Each path is a new rotation, seen through one point. The rows after it are directions, each followed by how far the rotation turns it, in deg/step (0 if it stays put).
Each turn is a multiple of 5 degrees from 10 to 175, or 0.
Each row of a path follows its step; steps can be skipped.

step 0: [-2.63, -0.36, +0.43, +0.54, -0.03, +0.61, -0.14, +0.20, +0.91, +1.32, -1.03, +0.18, +1.54, -0.31, -0.29, -0.10, -0.75, -1.47, +1.22, -0.27, -0.79, -1.58, +0.20, +1.83, +0.69, -0.44, -0.65, -1.57, +1.02, -1.74, +0.06, -0.31, -1.11, +0.93, +0.14, +0.20, -0.10, -0.71, +0.46, +0.41, +0.09, +1.44, -0.06, -0.19, +0.81, +2.34, -0.60, +0.36, +0.87, -1.18, -0.68, -2.29, +0.28, -2.42, +0.70, -0.90, +1.55, -0.03]
step 3: [-1.48, -1.63, +0.41, +1.58, -0.43, -0.24, -1.23, -0.79, -0.13, -1.33, -2.44, +0.06, -0.53, +0.94, +0.28, +0.05, -0.14, -1.63, -0.56, +1.13, +1.16, -0.29, -1.68, +1.26, -0.85, -0.52, +0.53, -0.33, -0.88, -0.19, -0.14, -1.06, -0.20, +1.11, +0.90, +0.26, -0.33, -0.55, +1.25, +1.19, +0.98, +1.75, -2.01, +0.18, -0.34, -1.04, -0.89, -1.38, +1.58, -0.63, +0.94, -2.42, -0.17, +0.68, -1.38, -0.80, +0.38, +0.30]
step 8: [-2.06, +1.28, +1.81, +0.22, -0.47, +0.39, -1.30, +0.86, -0.63, -0.19, -1.21, -1.44, -0.97, +0.27, +1.05, +0.87, +0.66, -0.10, -1.32, +0.05, -0.70, -1.14, +0.61, -0.57, +1.70, -1.64, -0.94, -0.36, +0.51, -0.61, +0.23, -0.66, +0.10, -1.80, -0.54, +0.37, -0.55, +1.70, -1.64, -0.83, -0.29, +0.25, +0.32, +0.55, +1.68, +0.24, -0.18, +1.13, -2.33, +0.76, -0.19, -0.71, +1.68, -0.50, +1.58, -2.08, +0.13, +0.34]
step 15: [+1.38, +0.64, +0.05, -0.21, -0.72, -1.26, -1.46, +0.81, +0.04, +0.95, +1.69, -0.64, +0.15, +0.57, +0.20, -0.93, -1.80, -0.51, +0.22, +0.71, -1.16, -0.10, -1.65, -1.20, -0.44, +1.23, +1.14, -0.47, -0.73, -0.68, -0.32, -1.26, +0.62, +1.62, +1.06, +0.07, +0.58, -1.54, -1.33, +0.10, -0.42, +0.23, -2.22, +1.53, +1.52, +0.59, +0.27, +2.66, +0.21, -0.91, +0.33, -0.78, -1.90, -0.51, +0.04, -0.97, +1.01, -1.01]
step 19: [-1.10, -0.49, +0.31, +0.69, +0.87, -0.95, -0.75, -0.42, +0.34, +0.10, -1.61, +0.68, +0.61, -0.61, +1.07, +0.41, +0.05, -0.93, +1.04, +0.39, +0.93, -1.17, -0.69, +2.31, +0.53, -0.57, -1.44, +0.73, -0.08, -2.08, +0.01, +1.36, +0.69, -0.40, +0.81, +0.48, +0.02, +0.76, -1.96, +1.21, +1.06, +1.26, -0.63, +0.78, +0.91, -0.95, +0.91, -0.58, +2.41, -2.72, -0.39, -0.29, +0.92, +0.26, +0.00, +0.25, +0.18, +2.11]
step 20: [+0.80, +0.70, +2.16, -1.57, -2.19, +0.06, -0.17, -2.15, -0.75, -0.99, -1.56, -0.58, -1.90, +0.35, -0.59, -1.37, +0.22, +2.00, -1.22, +1.34, +0.82, -0.11, -0.89, +0.14, +0.12, +0.70, +0.63, -1.68, -0.82, -1.09, +1.10, +0.22, -1.11, -0.57, -0.19, +0.66, -0.81, +1.57, -0.76, -0.55, -0.57, +0.22, -0.12, -0.36, -0.29, -0.55, +0.98, -0.74, +1.56, +0.70, +0.69, -0.66, +0.66, -0.73, -1.50, +1.68, -0.15, +0.33]
step 28: [-1.38, -0.80, +1.69, +0.19, +0.68, -0.86, +0.17, +1.16, +1.00, +1.62, -1.48, +0.18, -0.04, +2.02, -0.14, -0.60, -0.91, -0.27, +0.84, +1.25, +0.22, -0.82, -1.31, -0.06, -0.71, +1.17, +0.13, -2.58, +0.50, -1.42, +0.58, +0.18, +0.48, +1.66, +3.02, -0.09, -0.12, -0.32, +0.49, +0.61, -1.41, +0.32, -1.24, -1.21, +0.09, +1.36, +0.51, -0.06, +1.69, -0.34, +0.78, -0.44, -0.30, -1.40, -0.28, +0.83, -0.33, -1.21]
step 32: [+0.25, -0.98, +0.66, +0.22, -1.34, +0.05, -0.53, +0.70, -0.96, -0.37, +0.05, +0.67, +0.59, -2.20, +1.04, -1.10, +1.60, +0.83, +0.43, -1.11, +0.31, -0.08, +0.30, +0.42, -0.23, -0.18, -0.70, -0.37, +0.11, -0.63, -1.33, +0.09, -0.50, +0.19, +0.92, +0.34, -0.51, -1.76, -2.27, -2.21, +2.13, +1.10, -0.62, +1.82, -1.48, -0.88, +0.94, +0.68, +2.17, -0.98, -0.42, -0.28, -0.34, -0.69, +0.17, -0.69, +2.39, -0.24]
step 40: [+0.30, -0.27, -0.18, +1.34, +0.38, -0.20, -1.03, +0.33, -0.87, +1.20, -0.02, -0.19, +0.67, +0.40, +0.82, +0.98, -0.07, -2.28, +0.51, -0.07, -1.80, +0.30, -1.39, -0.61, +0.15, +1.26, -0.44, -1.85, -0.81, +0.88, -1.49, +0.06, -0.24, -1.74, +0.00, +1.05, -0.66, -1.18, -0.26, -2.73, +1.10, +0.16, +0.36, +1.71, +0.74, +1.04, +0.38, +1.23, -0.75, +2.35, -0.09, -1.74, -1.36, -1.09, +0.31, +0.38, -0.04, -1.46]
Speeds:
[-0.51, +0.27, -0.19, -0.24, +0.08, +0.01, -0.50, -0.11, +0.07, -0.15, -0.41, -0.22, -0.04, +0.71, -0.44, -0.05, +0.10, +0.22, -0.06, +0.36, +0.19, -0.20, +0.00, -0.35, -0.06, -0.51, -0.64, +0.59, +0.23, +0.14, -0.43, -0.26, -0.16, +0.21, +0.13, -0.22, +0.39, -0.12, +0.49, -0.28, -0.24, +0.57, +0.05, +0.08, -0.14, -0.25, -0.36, -0.12, -0.07, -0.22, -0.09, +0.03, -0.18, -0.28, +0.54, -0.27, +0.19, +0.26]  140
[-0.07, +0.75, -0.05, +0.36, -0.57, +0.44, -0.19, -0.11, +0.66, +0.03, +0.12, -0.32, -0.17, -0.21, +0.13, -0.32, -0.09, -0.18, +0.15, -0.36, -0.39, -0.07, -0.20, -0.01, -0.15, -0.01, -0.30, +0.41, -0.06, -0.26, -0.18, -0.55, -0.04, -0.03, -0.01, +0.48, +0.32, -0.55, -0.15, -0.27, -0.48, -0.12, -0.05, -0.04, +0.00, +0.18, +0.37, -0.49, +0.23, +0.36, -0.10, -0.15, +0.33, +0.02, -0.62, +0.13, +0.26, -0.01]  145
[-0.10, -0.55, -0.27, +0.04, +0.21, +0.06, +0.19, +0.00, +0.86, +0.23, -0.01, -0.16, -0.14, +0.02, -0.55, +0.10, +0.55, -0.38, +0.05, -0.25, -0.16, -0.06, +0.06, -0.61, -0.04, +0.36, -0.29, -0.49, +0.03, -0.53, +0.14, +0.20, -0.16, +0.00, +0.07, -0.30, +0.06, -0.06, -0.31, -0.36, +0.40, +0.34, +0.36, -0.19, +0.31, +0.00, +0.11, +0.09, +0.05, -0.15, -0.27, +0.31, +0.02, +0.45, +0.16, +0.19, +0.76, +0.06]  80
[+0.12, +0.15, -0.11, +0.79, +0.10, -0.05, -0.47, +0.39, +0.19, +0.16, +0.46, +0.31, +0.42, +0.65, +0.07, -0.30, +0.17, +0.35, +0.09, -0.30, -0.29, +0.16, -0.03, -0.20, -0.42, -0.29, +0.14, -0.35, -0.33, -0.15, +0.34, +0.08, -0.25, -0.02, -0.16, -0.30, -0.03, -0.11, +0.45, +0.13, -0.03, +0.02, -0.03, -0.22, -0.50, +0.58, -0.05, +0.37, +0.25, -0.71, -0.25, -0.33, -0.14, -0.20, -0.19, -0.09, -0.09, -0.24]  25
[+0.05, -0.42, -0.48, +0.55, -0.05, -0.20, +0.18, +0.14, +0.36, +0.03, -0.37, +0.00, -0.01, -0.09, -0.39, -0.13, -0.59, +0.25, +0.36, -0.16, -0.10, -0.13, -0.18, +0.17, +0.31, +0.24, +0.87, -0.03, +0.28, +0.05, -0.67, +0.33, -0.16, +0.61, -0.13, -0.08, +0.05, -0.07, +0.06, +0.05, -0.56, -0.01, -0.25, +0.36, -0.23, -0.35, +0.01, +0.26, +0.05, +0.06, -0.02, -0.13, +0.47, -0.27, +0.25, -0.10, +0.44, -0.27]  25
[+0.03, +0.16, -0.71, +0.29, -0.15, -0.26, -0.23, -0.16, -0.08, +0.06, +0.48, -0.22, -0.16, -0.42, +0.06, +0.40, -0.06, -0.30, -0.06, -0.25, +0.57, +0.08, -0.19, +0.06, -0.07, -0.09, +0.39, +0.33, -0.30, +0.01, -0.12, -0.31, -0.07, +0.29, -0.06, -0.16, +0.42, +0.05, +0.36, +0.46, -0.32, -0.08, +0.21, -0.07, +0.36, -0.25, -0.15, -0.01, -0.03, -0.61, -0.11, +0.27, -0.39, +0.99, +0.13, +0.35, -0.25, +0.20]  90
